One turn or mirror swaps these rows in pairs. Which row does each one swap with?
The rows were stretched afterwards, more along some directions than others.
pepup: -282  228  -19  78  -24  69  266  -231  33  -91  57  107  -202  -151  7  -51  96  -130  -69  -31  111  -41  -204  93  356  -106  -234  -125
devas: 174  -27  -108  77  -258  -116  54  38  75  129  178  226  72  -285  21  78  117  35  -9  9  116  97  -36  127  95  -63  40  13
Givil: -89  165  -130  150  13  122  136  -65  65  39  61  53  -237  -235  71  -5  214  -37  -7  25  208  -11  -105  188  417  -202  -235  -53
dizeg: -229  75  -43  45  -8  93  214  -149  43  55  82  34  -169  -157  3  -34  113  -103  -21  -51  109  -41  -164  92  309  -148  -160  -78
digi: 182  355  68  286  -53  -34  -91  -70  118  145  127  111  -174  -83  -54  11  -14  105  58  -8  -22  83  -20  135  7  -274  -18  62
lat: 66  -193  -132  -60  106  152  -203  81  -89  117  240  346  546  -53  -194  31  -12  57  -131  -41  -211  -206  199  -241  -141  189  -123  130
zop: -252  284  -33  57  37  136  138  -137  108  -80  119  131  -254  -245  100  53  150  93  -55  44  131  -94  -145  56  355  -100  -268  -86
lakos: 64  -257  -81  -118  124  187  -183  55  -127  79  184  372  521  -65  -285  47  -69  51  -138  -29  -238  -227  152  -279  -188  242  -130  128
rol: 26  -211  -74  -109  111  148  -163  35  -111  75  225  393  564  -30  -231  28  -89  1  -167  -71  -258  -178  157  -314  -246  242  -114  89
karob: 98  -298  -183  -52  64  102  -184  83  32  110  179  165  562  -36  -166  -35  -12  30  -36  0  -226  -177  186  -196  -213  202  -86  155
Pusa: 114  8  -130  -5  -127  -102  67  27  -1  114  167  318  137  -343  91  120  105  90  -121  -6  174  72  -23  17  186  9  -61  8
fuv: 187  450  127  242  -129  9  57  -231  153  -18  175  207  -131  -122  -151  148  -28  139  62  -57  -69  139  -121  95  -45  -263  27  11
ven: 150  415  175  212  -54  57  49  -182  82  -34  128  258  -112  -132  -120  130  -43  116  42  -35  -61  110  -108  100  -18  -244  -44  0
Bizas: 67  541  123  236  -60  -28  15  -139  192  23  204  159  -214  -147  48  78  -58  232  41  2  -48  88  -96  90  4  -228  -8  57
bulek: 98  -4  -94  -42  -125  -85  98  -12  21  51  234  454  129  -320  61  113  95  35  -78  -3  119  98  -49  17  125  20  -49  -28
tazol: 43  -245  -100  -80  57  183  -146  68  -79  91  220  280  556  19  -252  52  -16  -10  -94  -62  -276  -180  181  -258  -252  177  -73  114
tipe: -292  391  19  101  -16  166  242  -182  85  -147  119  140  -136  -226  59  71  121  -78  -91  -40  89  -8  -139  2  322  -159  -258  -179
rebo: 150  386  171  222  -114  -64  50  -145  151  -44  77  168  -170  -28  -139  5  -97  -1  87  -74  -51  179  -80  133  -51  -292  -15  16
ramo: 181  300  146  286  -132  38  66  -164  124  102  195  164  -103  -139  -198  60  -30  115  80  -41  -94  91  -98  136  -112  -215  22  103
Bas: 118  -36  -120  -52  -131  -72  114  30  25  136  227  368  166  -305  69  78  108  -11  -99  -23  116  56  -32  26  112  -15  -46  15
sefes: -103  218  -67  160  2  134  252  -210  109  -46  137  20  -202  -265  24  70  204  -40  -4  -22  119  -8  -158  186  343  -190  -226  -54
Zono: -5  -311  -109  -109  87  147  -166  60  -105  147  170  341  577  86  -237  -51  -50  -14  -100  -78  -262  -213  150  -259  -208  227  -73  120
sapul: -169  284  -4  83  47  205  275  -196  47  -204  81  146  -166  -244  10  111  157  -66  -38  -35  64  17  -174  94  358  -142  -269  -142
puru: 56  -292  -141  -161  217  155  -190  55  -143  147  260  436  533  -16  -183  50  -3  75  -155  -56  -219  -229  156  -271  -168  296  -112  137
Gike: -127  232  -42  77  -1  213  291  -207  112  -143  118  120  -171  -294  4  138  99  -43  -32  -22  77  -2  -138  89  276  -159  -295  -160
rovo: -250  208  -1  61  1  149  322  -220  77  -130  51  188  -232  -276  -45  20  84  -144  -108  -3  98  -51  -202  40  296  -158  -327  -124
kofed: 63  -241  -139  -50  12  124  -134  41  -78  179  235  342  567  -75  -273  16  -8  1  -101  -54  -171  -218  160  -255  -176  152  -98  107
suf: -206  135  -37  85  -60  138  243  -94  68  -83  -27  111  -219  -115  -19  -9  91  -125  20  4  126  -41  -127  79  354  -164  -224  -125
Zanuz: 91  -7  -119  8  -150  -30  201  1  -45  110  158  324  136  -373  27  154  88  79  -136  -33  166  49  -97  34  220  19  -65  1
molu: -252  115  -85  24  58  267  292  -180  -28  -11  128  204  -87  -278  5  67  132  -48  -91  -67  90  -98  -225  54  346  -39  -230  -82
duku: 123  -98  -135  -85  -30  -76  64  20  -119  160  205  429  127  -279  73  119  116  100  -123  -51  175  41  -79  -6  155  100  -13  32
Dazi: -191  186  -49  83  30  194  272  -192  23  -142  53  134  -84  -283  -25  107  135  -67  -39  -7  65  2  -151  88  360  -91  -296  -126
vasif: 65  -16  -145  -31  -161  -42  192  -23  -27  73  181  387  183  -360  28  148  94  53  -129  -25  150  44  -82  -21  147  36  -86  -30
guno: 107  -39  -99  28  -187  -78  121  28  -1  160  161  275  162  -299  10  74  88  -37  -107  -62  133  116  -23  20  135  -38  -15  10
Vit: -3  -243  -140  -67  154  78  -167  65  -158  162  173  320  552  -40  -166  -6  -27  39  -199  -86  -143  -239  201  -279  -136  264  -166  141
sipif: 180  -15  -141  0  -118  -79  69  -18  -4  102  246  404  156  -378  12  135  121  81  -117  6  136  81  -8  -6  153  17  -70  36
Did: 70  -30  -115  -44  -213  -109  157  -46  36  78  155  379  99  -293  31  86  84  -6  -68  -3  112  89  -103  49  143  -21  4  -36
nal: 160  352  131  213  -133  -43  -66  -153  112  95  108  190  -120  -10  -150  31  -72  101  97  -55  -96  145  -26  79  -47  -267  85  -2
gifon: 129  324  179  195  -168  -99  -7  -109  140  5  21  208  -246  -2  -151  11  -131  33  107  -3  -40  117  -96  67  -66  -270  33  -31
Kuno: 87  11  -71  -7  -208  -63  114  13  -40  145  187  336  124  -254  1  58  86  -2  -135  -76  129  66  -74  29  152  -19  -4  20
lesud: -244  187  -39  110  -11  107  328  -246  43  -99  53  -14  -151  -223  10  46  66  -92  -99  -33  67  -55  -174  49  282  -109  -255  -134
Gide: 100  -20  -122  -19  -134  -97  68  26  35  102  248  352  116  -333  88  104  43  68  -89  -24  133  54  -59  0  89  69  -42  -10
reze: -200  156  -84  65  9  84  312  -245  142  -125  97  59  -151  -337  14  50  147  -57  -16  23  95  -52  -205  60  264  -52  -253  -76
laga: 27  -244  -113  -141  164  64  -200  54  -96  77  220  399  570  -3  -141  9  -64  53  -91  -53  -215  -188  161  -324  -232  292  -123  106
davom: -206  191  -5  85  17  237  276  -201  46  -135  52  99  -140  -228  -24  70  133  -105  -91  -62  58  -38  -105  86  324  -151  -278  -109
gar: 192  422  169  216  -58  67  9  -158  87  -40  199  209  -170  -116  -115  142  -106  74  71  -88  -77  170  -113  87  -102  -250  9  -10
Suto: 132  346  103  155  -81  81  74  -214  101  85  201  298  -78  -190  -157  117  -87  162  23  -41  -123  72  -143  60  -72  -166  -3  28
Fose: 164  14  -66  -21  -176  -70  52  43  9  71  210  393  47  -320  63  131  66  53  -43  -10  156  143  -46  31  133  -29  -19  -47
Misu: 25  -231  -119  -105  38  150  -113  28  -32  132  232  353  550  -52  -238  9  -14  4  -162  -57  -229  -243  142  -249  -178  179  -133  137
fama: 26  -178  -139  -95  129  129  -173  73  -30  66  236  343  561  -37  -142  50  -73  50  -93  -50  -216  -204  176  -287  -211  222  -130  86
gorep: 110  278  141  201  -126  -16  60  -191  140  35  100  205  -117  -78  -175  25  -81  79  34  -27  -147  64  -78  91  -102  -237  -50  94
Ropu: 106  518  147  243  -164  43  93  -170  181  -15  185  253  -95  -203  -71  131  -24  134  38  -23  -40  132  -91  55  -35  -322  -46  -7
vol: -164  178  45  85  -77  112  221  -200  67  -130  70  162  -191  -170  -61  45  85  -146  1  -20  73  -29  -121  50  287  -172  -267  -139
fakem: 163  43  -32  -19  -173  -128  19  37  53  63  238  326  58  -247  107  118  83  33  -41  -21  115  118  -57  35  117  -48  0  -4
mov: 82  -263  -94  -111  88  106  -236  109  -129  200  274  404  511  46  -206  -8  21  7  -97  -87  -174  -176  121  -243  -187  202  -47  132
pozim: 170  307  125  225  -105  41  42  -171  92  7  112  118  -156  -108  -213  108  -69  110  30  -18  -106  114  -86  125  -108  -252  -9  71
Kod: 78  -158  -84  -89  82  126  -224  119  -25  74  222  292  470  48  -178  -16  -13  20  -75  -47  -207  -176  198  -162  -167  135  -115  116
lati: 53  568  187  250  -89  -15  76  -158  158  -27  182  201  -202  -219  -33  84  -110  157  19  -26  -15  120  -112  54  -5  -255  -113  -1
kudin: 156  343  147  218  -69  18  72  -196  56  -25  127  255  -8  -190  -159  88  -113  70  58  -31  -100  116  -103  61  -66  -216  -60  1
kov: -202  188  -151  138  62  108  217  -179  -21  35  48  92  -69  -337  44  -22  198  -32  -125  -12  177  -69  -133  106  416  -88  -354  -60
dun: 107  -26  -94  -19  -194  -120  156  -27  31  96  179  300  145  -297  35  101  89  3  -82  -27  149  104  -93  19  83  -27  15  -41
ges: 161  444  165  204  -105  0  -23  -134  130  -28  159  268  -219  -143  -81  89  -144  120  117  -10  -62  147  -93  96  -31  -281  -46  -2
bemut: -207  347  -13  74  28  221  208  -129  82  -84  194  257  -266  -350  100  80  81  -18  -39  12  127  -22  -188  104  377  -160  -293  -157
zil: 168  379  40  317  -48  55  27  -185  93  130  229  218  -13  -263  -107  49  14  78  -35  -13  -89  94  -49  138  19  -264  -102  109
Zar: -254  402  36  105  -4  158  241  -203  112  -165  166  182  -219  -345  49  102  74  -5  -65  20  100  -45  -168  16  317  -152  -337  -124
lim: 24  -302  -118  -130  111  149  -203  121  -120  180  204  362  562  16  -161  -16  21  11  -104  -47  -195  -211  183  -254  -159  196  -69  145
Gelo: 131  313  132  214  -155  -19  2  -159  106  179  191  150  -134  -54  -170  65  -74  89  97  -41  -108  81  -74  107  -74  -281  79  67
Badu: 87  14  -125  -27  -155  -142  72  17  18  164  215  363  156  -243  73  85  151  58  -71  -15  144  72  -74  17  150  4  41  -17
poze: 117  -251  -138  -112  86  132  -202  91  -26  88  261  362  504  -103  -175  38  -81  90  -69  -13  -214  -181  180  -255  -248  238  -128  138
teb: -236  273  -8  72  27  134  208  -156  89  -117  86  153  -213  -222  68  41  43  -61  -23  -15  96  -22  -149  77  352  -136  -303  -165
nekug: 79  451  167  260  -128  12  113  -176  43  55  121  219  -199  -82  -152  51  -95  67  17  -70  -19  97  -144  55  -18  -249  -56  0
das: 202  355  145  256  -42  10  -28  -169  116  56  160  84  -180  -97  -135  63  -19  94  69  -47  -83  122  -55  165  -61  -263  -8  75
zat: -244  121  -119  88  -22  171  242  -152  72  3  49  103  -81  -196  48  37  176  -81  -31  -33  130  -68  -103  102  402  -169  -195  -94
vig: 118  431  99  175  -12  50  -27  -99  117  54  205  267  -137  -194  -19  106  -116  210  73  -18  -46  79  -122  28  -38  -173  -81  30

Zono pairs with -> Did
digi pairs with -> Givil
lat pairs with -> Pusa
devas pairs with -> karob
rol pairs with -> vasif
zop pairs with -> Bizas
lati pairs with -> Zar
sipif pairs with -> Vit

